In the rows, zero is written as 128.
These are runs of 7 systems, one row a step. Runs of the same system follow the same rule from any start.
seq 1, X (11 x 20):
[[111 126 106 102 121 137 154 194  86 181 110 174 160 165 138 155 123 142
  116  83]
 [130 148  98 102 120 164 161 125 160  91 132 106 202 156 114 171 157 142
  106 110]
 [114 127 133  91 139 128 155  79 176 113 168 161 137 153 135 175 107  96
  178 149]
 [ 96 105 129 106  97 120 130  70 162 199 121 157 113 144 127  87 179 127
  143 136]
 [133 117 144 119  82 160  88 138 161 124 171 147 141  92  85  57 143 137
  130  94]
 [130 186 189 135  92 157 123 160 105 124 144 174  88 155  80 135  99 135
  127 127]
 [143 143 175 154 114 151 132 129 141 114  77  81 113 205 129 126 147  93
  109 114]
 [141 116 129 131 174 137 109 147 128  92 129 108 119 155 168 111 141 102
  214  90]
 [108 152 107 102 172  98 163 154  85 175 131 106 134 137  94  95 144 142
  185 142]
 [127  81 119 137 117 103 171 147 117 152 139 101 203 130  72 117 102 105
  113  94]
 [121 114 139 134 122 153 141 106 117 144 145 165 158 144 127 195  86 174
  143  54]]
seq 2, M:
[[131  84 161 140 123 127  91 121 121 173 126 159 100 130 161 127  86 159
  138  47]
 [121 181 137  98 159 183  76 163 124 160  90 114 132 131 156 133 144 165
   97 127]
 [114 144 109 135 149 155 132 146 113  84 129 138 181 111 126 187 123  85
  104 195]
 [120  69 108 162 134  83 169  55 111 109 118 133 127 124 120 159 151 143
  154 169]
 [153  71 123  96 132  82 115 104 186 139 135 104  99 101 144  73 121 160
  121 103]
 [123 145 137  88 106 140  92 190 126 164 144 196  93 115 154 106 105 126
  105 109]
 [127 177 122 150  94 164 135 153  97 109  88 141 130 158 119 167 166 149
   64 142]
 [146 132 113 152 138 126 150  94 153  34 133  87 136 138 150 183 123 105
  132 140]
 [114 115 107 128 157  74 145  93 132 152 138 122  83 133 175 108 129  96
  197 136]
 [123 119  92 117 110 103 113 168 130 172 134 116 136  92 120  38 159 126
  115 111]
 [131 174 124 144  89 154 122 170 103 107 174 168 138  89  89 138  98 160
  100  97]]
seq 3, W (11 x 20):
[[125 114 147  59 130 146 132 131 160 184 115 142 155 160 103 126 129 189
  101 100]
 [131 124 144  61 107 173 128 136 200 111 146 160 165 160 116 137 131 109
  114 128]
 [113 143 154  84 105 159 136  94 160 124 126 185  96 184 116 138 176 134
  158 154]
 [142 112 148 102 102 119 136  97 187 107 120 107  97 160 101  59 184 121
  136 150]
 [148 115 162 111  93 104 131 159 148 107 153 158  67 153 106  64 123 103
  161 105]
 [145 158 167 128  99 123 151 165 109 143 102 112  89 190  94  88 136 149
  123  83]
 [147 151 144 129 123 145 155 163 143  91 138  80 156 183 106 116 121  98
  150  70]
 [106 164 137 122 144 133 166 116 116 152 147 124 131 187 126 144 120 107
  212  88]
 [102 124 123 122 139 125 149  96 139 193 132  79 178 147  92  87 149 110
  165 103]
 [109  99 149 116 118 147 118 122 137 164 184 154 173 109  74  96 100 112
  174  94]
 [110 136 196 113 124 168 116 102 125 192 129 145 138 145  66 133  99 166
  126 119]]
seq 4, Y (11 x 20):
[[126 149 112 176  89 157 119 146  92  79 123 181 119 120 150 182 138 116
   96 140]
 [138 165 111 159 143 116 140  71 131  85 111  77  88 130 161 163 150 176
  134 132]
 [127 130  91 139 138  69 125 111 153 129 151  83 108  81 174  95 101  71
  126 147]
 [103 134  89 161 109 115 104 162  69 174 131 167 116  76 140  91 151 136
  123 132]
 [148 155 121 163 109 135 127 141  98 101 121  92 147  93  94 147 120 192
   61 108]
 [132 148 151 168 137 113 134 105 118 115 134 117 106 121 163 198  49 104
  108 131]
 [103 120 103 154 164 125  99  90 112 177  83 105 118 121 199 139 156 118
  131 148]
 [130 111  80 124 161 132  88 137 126 107 144  98 172  40 129 104 139 139
  119 159]
 [126 127 136 141 126  93 140 137  78 124 144 167 100  82  86 148  90 156
  108 187]
 [150  77 150 167 108  98 127 107 124 128  68 114 103 140 143 147 123 154
   55 120]
 [145 119 121 117 156 146  72 136 154 100 129 132 110  98 215 156  98 137
  118 100]]
seq 5, N, 11 rows:
[[138 125 121 109  83 132 115  78 205 124 146 104 122 131 140  84 165 153
  120  74]
 [121 182 153 112 102 144  95 162 137 134 188 178  90 103 134 107  83 103
  145 115]
 [111 184 147 163  83 154 138 145  93 149  96 129 113 167  96 117 170  99
   98 146]
 [146 123 144 186 125 142 134 101 138  56 135  72 146 152 120 129 135  95
  168  91]
 [120 152 154 126 187 109 111 113 106 169 135 104  79 128 146 110  94 132
  201 122]
 [116 108 127 122 138 129 112 162 119 195 101  86 171 120 100  59 144 106
  105 121]
 [127  92 130 149 135 159 130 165  83 113 152 158 195 123  91 156 101 132
  151  80]
 [123 157 157 117 168 138 153  92 109 154 107 107 135 154 104 194  96 187
  120 145]
 [125  76 140 101 145 129 124  89 190 144 117 101 169 139 143 135 115  70
  105 158]
 [106  92 113  91 144 159  96 127 125 137 145 204 137 118 139 132 166 143
  187 147]
 [147 142 149  94 115 133 135 131 137 102 126 131 117 118  50 108 155 195
   91 176]]
seq 6, W:
[[110 163 133 117 114 158 171 106 140 110 150 151 171 162 108 207 107 109
  125 143]
 [103 107 127 140 121 138 130  30 169 146 108 124 133 156 153 146 173 121
  152 137]
 [122 108 124 104 132 123  80 104 172 146 160 128 105  78 138  47 148 117
  159 142]
 [127 144 162 116 100 119 117 177 101 155 140 171  91 107  72  78 111 134
  105 162]
 [158 115 176 168  94 153 132 149 112  82  91 118 134 163  79 143 127 142
   78 116]
 [155 138 157 137 161 147 121 116 146  64 117  96 101 172 169 168 108 130
  167  94]
 [113 149 108  97 183  97 144 139 127 166 104  91 106 162 174 110 137  93
  173 145]
 [113  90  77 121 130 107 150 172  98 152 137 133 180 117 102  81 171  99
  152 130]
 [134 106 122 129 106 118 162 121 104 125 170 159 155 109  64 142 110 200
  143  90]
 [134 132 163 109 110 127 141  84 176 159 132 109 137 145 121 164  68 154
   78  93]
 [106 148 140 107 114 184  83 121 177 152 121 149 141 150 188 138 134  75
  122 112]]
seq 7, Z (11 x 20):
[[108  71 143 149 144 176  62  97 118 148 128 173 149  99 145 128 138 128
  169 114]
 [121 164 141  94 165 142 108 123 115 151 114 111 118 100  84 113 147 196
  115 187]
 [154  76 166 136 143 116 125 153 133  96 101 106 135 120 104 134  92  86
   72 184]
 [145  61 146 139 153 133 111 136  93 108  84 167  98 167 159 153 148 171
  158 110]
 [149 151 104  51 176 119 124 159 164 122 117  83 119 135 152 109 143 176
  123 120]
 [123 119 101  89 134  95 158 184 134 115 152 167 141 123 149 151  83  67
  115 162]
 [124 101  82 134  89 105 187 115 109 116 116 164 141 165 128 166 178 167
  127 108]
 [153 150 114 101 110 122 137  95 199  81 173  89 129 118 130 133 111 160
  122  77]
 [100 168 134 121  90 108 134 107 149 164 163 177  78 124 164 140  89  76
  132 142]
 [103 139  96 158  65 149 124 104 135 139 111 137 149 128 127  97 213 114
  102 133]
 [143 165 140 165 120 153 101 116 128  52 176 110 125  82  93 114 123 132
  154 127]]
seq 8, M, 11 rows:
[[122 131 204 163 124 173  66  96 128 137 136 137 110 101  92 107 107 121
  135 154]
 [142 104 203 165 153 154  82 129 102 120  85 118 104 132  96 114 118 120
  119 174]
 [163  70 171 144 182 132 101 167  93  82  88 115 119 133 113 127 116 128
  137 158]
 [156  72 132 104 193  94 143 180  88 114  95 127 114 139 126 140 106 165
  144 144]
 [146  80  97  82 167  89 164 186 115 140 104 129 152 142 139 151 109 164
   99 116]
 [127 106  76  75 133 119 162 153 138 139 128 164 165 141 159 178 126 172
  107  96]
 [107 149  77  73 110 129 156  97 171 145 134 154 147 143 163 176 154 160
  102 124]
 [100 146  89  97  79 135 139  76 196 128 155 155 138 126 161 140 163 101
  110 148]
 [108 149 116 133  61 133 122  77 171 114 156 167  93 125 136 101 178 103
  138 146]
 [135 165 151 147  70 126 114 108 157  94 143 128  69 127 111  70 160 103
  125 143]
 [145 161 170 172  91 122 116 156 117  86 135 120  68 143 117  87 116  79
  140 117]]
seq 9, X, 11 rows:
[[138 159 112  83 123 131 106 216 139 132 137 144 109 126 178 104 109 108
  108  98]
 [116 180  78 137 108 134 164 176  93  99 117 147 143 156 133 150 176 100
  120 146]
 [137 133  96 158 113  97 185  80 150  62 148  83 140 141 122 147 143 109
  151 127]
 [114 121 119 129 131  75 144  69 149 172 164 125  92 116 162 119  92 123
  175  96]
 [ 96 155 106 129 105 133 100 127 126 220 139 122 145  90 138  81 134 131
  103  91]
 [111 171 135 164  97 184  99 148 106 112 163 141 179  85  92 142 109 110
  107 122]
 [120 162 178 181 128 159 132  72 105 104 113 124 113 154 107 187 111 122
  134 164]
 [134  86 164 146 166 127  91  71 158 135  88  75 105 138 158 108 132 111
  150 141]
 [126  88 128 118 181 129  72 167  96 155 127 136 118  87 136  76 132 144
  175 131]
 [136 125 130 124 141 122 147 191  70 140 113 126 154 110  58 116 126 168
   94 154]
 [161  85 146 142 128 119 164 144 127  76 109 116 159 152 110 188  85 138
   79 113]]
seq 10, L:
[[106 122 145 174 144 129 149  91  86 155  83  92 145 152  87 129 160 105
  135 184]
 [149  51 152 161 154 133  95  94 140 104 136  89 162 104 106  93 123 129
  167 100]
 [128 109 163 102 177 117 106 151  85 171 133 159  97 112 103 117  90 181
  170 130]
 [133 104 142  99 156 156 113 175 121 158  83 114 179 130 107 142 113 136
   63 146]
 [141 100 134 112 154 169 121 140 132  60 142 170 166 138 144 199 102 118
  151 134]
 [127 125 118  69 169 104 167  84 154 130 105 128 108 166 137 170 146 166
  145 179]
 [134  65 100  73 109 101 130 127 202 132 139 131 151 118 148  90 143 101
  103 130]
 [130 129 106  93  83 130 128 162 121 108 156 217  98 128 126 120 157 171
  139 108]
 [145 195 136 103  85 138 148 140 161 107 114 103 107 157 108 129 142 160
   55 130]
 [134 149 145 141  87 129 131 132 168  89 149 138 100 158 172 139  98  45
  127 103]
 [108 163 100 144 122 120 149 113 105 152 107 126  90 177 164 114 188 121
  182 113]]
seq 11, Z (11 x 20):
[[130  85  77 128 118 137 152 124 130 111 124 135 198 140 141 178 149 164
  109  72]
 [126 162 117  93 144 125 146  80 167 115 175 128 129 110 141 185  80 173
  141 115]
 [ 99 130 120 112  97  98 145  69 175 174 129 147 111 126 155 141 123  86
   90 174]
 [124  93 110 149  74 160  89  90 154  95 133 172 137  97 131 113 188 129
  114 141]
 [144 184 147 138 116 134 104 111 129  73 149 129  62  97 102 116 138 179
  133 161]
 [146 144 154 163 116  94 121 144 127 115  95  88  63 138 151  92 118  76
   90 153]
 [131  99 104 174 130 135  89 173  87 110 109 136 119 124 179  99 164 104
  160  85]
 [128 184  87 120 167 117 134 174  82 130 144  88 136 102 119 113 130 177
  155 105]
 [124 125 109 147 141  78 172 153 102 155 135  88 166 115 117 150  60  86
   98 124]
 [108  74 110 162 119 131 135  93 102 168 124 152 173 132 147 173 116 148
  136  66]
 [110 156 120  95 149 155 105  75 159 164 152 110 159  96 128 151 117 196
  122 110]]
seq 12, Y, 11 rows:
[[120 167  97 110 119 123 176 102 122 143 155 106 156 132  77 134 148 199
  139  94]
 [114 126 148 138  84 106 163  89 166 155 170 120 155 129 101 138  68  80
  106 106]
 [ 89 128 157 157  99 173  86  78 126 195 123 169 126 142 146 127 150 123
  152  95]
 [127 165 157 120 143 188  81 102 163 121 133  71 158 111  89 102 147 148
  124 136]
 [127 136 184 142 140 136 120 129 114 107 150 136 119 122  82 117  92  64
  160 190]
 [136  71 169 165 142 121 120 125  90 138  74 123 103 169 106  91 165 136
  161 129]
 [171  89 148 102 173 131 102 178 143  96 131  90 138 124 124  97  98 151
  145  77]
 [121 144 141  73 165 116 151 196  98 165 129 165 120 160 128 149  81 116
  144 146]
 [124  85 101 114 131 136 172 148 124 128  80 127 192 183 124 158 174 130
  103 125]
 [134  92 103  94 137 134 146  99 168  86 175 155 160 124 136 172 117 154
  167 101]
 [104 144 127  67 116  95 162  82 168 190 145 153  99 145 121 121 129 144
  132 156]]
seq 13, N (11 x 20):
[[ 95 155 140 109 157 186  92 116 129 193 107 147 160 134 162 178 116 133
  115 129]
 [114 135 124 113 150 183 107 115 149 102 127 114 193 110 103 143 159  99
  117 195]
 [123  80 148 142 144 123 129  84 113  90 141 162 118 109  90 144 133 129
  173 200]
 [151  62 161 124 129 100 112  87 141 137  87 129  79 128 108  96 151 191
  114 151]
 [170  75 155  98 125 129  87 183 159  98 118 148 105 125 153 101 104 137
   95  98]
 [139 163 119  92 137 134 137 213  96 109 102 169 102 163 153 160 132 139
  109 139]
 [142 151  84 109 129  99 197 150 137  75 115  84 144 167 127 150 158 115
  110 149]
 [124 111  81 115 127  62 182  95 148 120 172 127 112 129 155 132 118 110
  182 110]
 [107 154  95  96  97  97 137 108 148 199 151 138 107 108 133  81 143 165
  128  93]
 [121 159 128 136  58 154 119 148 147 140 171 150 155 101 105 107 109 111
   81  83]
 [108 193 154 177  87 173 122 108 101 119 138 162 118 143 129 186 112 111
  127 116]]
seq 14, L:
[[148 108 177 159 132  96 149 109 128 122  95  61 104 159  82  83 127 114
  132 134]
 [146  68 163 148 152 122  95 161 107 147 119 119 123 137 142  90  95 114
  172  55]
 [120 159 125 103 182 151 124 186  71 173 114 123 153 139 111 135 121 173
  157 104]
 [123 130 127 113 157 145 158 150 127 124 136  97 214 131  85 169  86 101
  103 142]
 [115  79 134 134 133 129 160  75 131 127 141 172 159 149 125 199 102 125
  164 126]
 [111 102 125  77 140 136 114  60 178 175 119 129 140 128 134 125 156 183
  134 130]
 [117 117 131  70 109 151  88 147 175 142 165 177 138  87 114  85 129 113
  113 151]
 [128 136 154 122  85 158 126 153 117  99 109 198 103 152  93 138 166 138
   98 175]
 [163 133 170 128 112 148 124 113 177  59  94  90 100 176 132 128 150 126
  103 130]
 [142 130 145 103 147  99 127 149 151 113 129 129  61 169 176 100 115  85
  183 113]
 [124 129  89 104 130 101 160 188 103 161 100 112 132 165 132  80 177 120
  142 107]]

Name the system that made each run.
seq 15, 2 rows:
[[142 135 170  80 143  91 168 122 144 117 148 160  72 154  99 150  79 147
  145 163]
 [134  78 133 109 102 108 143 133 163 154  76 135 117 190 156 102 166  90
   98 124]]
 -> Y
seq 16 (2 x 20):
[[148 113 113 142 155 153 132 144 123  89 115  60 197 135 114 149 134 159
  119  75]
 [115 141 114  96 174 117 152 116 134 135 169 138 140 132 154 190  69 115
  184 119]]
 -> W
seq 17:
[[126  88 133 119 172 104 126  98 151 162  81  86 136 136 172 162  98 111
   90 154]
 [117  78  86 104 154 150  82 164 123 136 122 173 153 100 189 122 154 109
  141 129]]
 -> W
seq 18, 2 rows:
[[125  65 137 146 164 105 110  75 132 134 163 110 151  74 111 119  88 127
  176 136]
 [117  86 164 114 149 119  95 134 108 210 120 157 117  95 126 122  73 147
  109 127]]
 -> W
seq 19, 2 rows:
[[109 125 105 131 137 125 153 117 138 163 161  78 210 120 105 119 105 101
  149  82]
 [ 84 137 135 134 137 150 130  91 105 198 164 154 171 107 102 157  94 139
  166 108]]
 -> N
seq 20:
[[135 179 160 135 122 129  99 136 137 135 164  89 115  77  82  86  78 130
  103 132]
 [117 146 183 179 113 153 120 145  91 136 116 143 128 146 115 160  81  64
  107 141]]
 -> W
seq 21:
[[105 136 142 143 133 113 112 110 102 135 124 164  80 107 133 131 130  88
  143 221]
 [145  65 124 165 129 122 104 113 126  97  74  96 130 120 125  92 189 134
   98 161]]
 -> L
seq 22, 2 rows:
[[151  89 104  83 136 128 113 166 183  70 158 146 145 120 173 128 114  92
  133 113]
 [105 170 106  85 121 116 158 143 102 163 115 187  80 160 139 146 159 170
  136 149]]
 -> W
seq 23, 2 rows:
[[157 129 164 150 151 120 124 131 122  98  73  81  66 183 166 128 133 131
  135 115]
 [140 125 107  98 180 105 116 182 133 122 118  78 120 141 173  85 127  93
  162 111]]
 -> N
seq 24 (2 x 20):
[[130 132 129 147 156 123 140 196  84 136 127  87 178 118  91 108  98  77
  127 135]
 [125  98 125 166 152 125 154 131  62 136 137 126 174 127  88 164 107 171
  167  89]]
 -> M
seq 25, 2 rows:
[[108 164 132 164 142 185 104 124  97 106 124 136 169 108 132 195 118 101
  106 172]
 [125 104 147 165 160 136 120  53 129  96  95 104 126 126 127 165 149 127
  141 193]]
 -> X
seq 26, 2 rows:
[[145  97  92  66 163  60 170 164 132 130 144 120 126 113 124 119 102 163
  131 131]
 [120 104  87  87  95  81 179 152 133 172 134 171 143 132 130 140 116 146
   86 107]]
 -> N
seq 27, 2 rows:
[[127 162 155 162 100 126  91 145  90 127 155 164  70  83  97  87 116 129
  131 156]
 [153 148 167 180 115 126 122 151  95 110  78  81  91 148 108 108 133 145
   80 120]]
 -> Y
seq 28:
[[138 137 174 138 135  96 130 153 109 137 171 120 101 100  86 103  40 103
  143 124]
 [112 106 155 158 101 132 131 139  89 204  76 144 130 169 127 121 131 128
   99  91]]
 -> Z
seq 29, 2 rows:
[[133 106 154 152  80 120 168 147 118 145 128 143 141 186 102 127 107 106
  124  53]
 [118 172 146 128 129 175 126 115 131 158 134 106 144 175 132 145 125 157
  164  44]]
 -> L
seq 30, 2 rows:
[[141 128 145 136 125  93 124 130 112 117 170 127 104  57  70 100  76 164
  115 154]
 [127  87 156 173  90 109 127 125 100 166  83 156 104 141 140 145 106 123
   63 116]]
 -> N
seq 31, 2 rows:
[[123 103 137 112 137  97 107 112 158 129 181 143 104  91 135  85  99  70
  175 153]
 [112 121 155 144 106 121 116 153  76 195  96 169  95 132  95  90 139 153
  104 134]]
 -> W
seq 32, 2 rows:
[[ 98 147  88 161 138 140  83 108 118 172 105 100 131 105 199 113 166 110
  131 111]
 [110 146  77 146 153 133  98 138  93 123 161 113 169  41 119 117 133 123
  141 161]]
 -> Z
seq 33:
[[105 159 144 102 131 177  98  99 156 169  91 141 116 182 175 141 170 129
  141 122]
 [114 150 111 101 136 167 109 139 159  86 133 119 160 124 121 105 183  77
  136 191]]
 -> M
seq 34 (2 x 20):
[[149 173 187 108 129 149  98 113 153 115 141 115  87 108  89 116  93 178
  101 147]
 [127 112 185 151 124 138 117 143 121 137  95 141 112 160 143 152  84  57
   97 158]]
 -> M
seq 35 (2 x 20):
[[112  95 184 136 122 140 133  72 160 168 119 117 144 181 107 122 115  77
  154 111]
 [107 105 163  98 131 182  84 107 150 166 141 160 144 139  98  83 160 126
  186 122]]
 -> Z
seq 36 (2 x 20):
[[130  83  88 115  73 122 159  98 169  96 137 159 157 141 122 142 178 152
  106 108]
 [140 161 133  92  84 122 120  92 189 115 170 149  77 122 129 115 123 179
  126 101]]
 -> L
seq 37:
[[143 147 117  76 180 137 153 189 114  79 138 143 135 161 123 154 126 145
  180 126]
 [121 105 103  92 145  83 210 115 134 145 106 113 146 181 109 152 148 131
  133 145]]
 -> W
seq 38, 2 rows:
[[128 163 118 104 158 167 108 187 127 138 112  81 194 116 117 128 124 121
   79 129]
 [125 126 128 140 142 135 160 133 106  75 163 163 156 133 113 196  88  88
  163 154]]
 -> L
seq 39, 2 rows:
[[148  96 183 124 114 130  83 111 171  94 169 151  96  95 115 105  78 111
  139 133]
 [127 150 182 110 129 138  99 150 115 165  82 149  59 166 131  94 147 138
  124 156]]
 -> Y
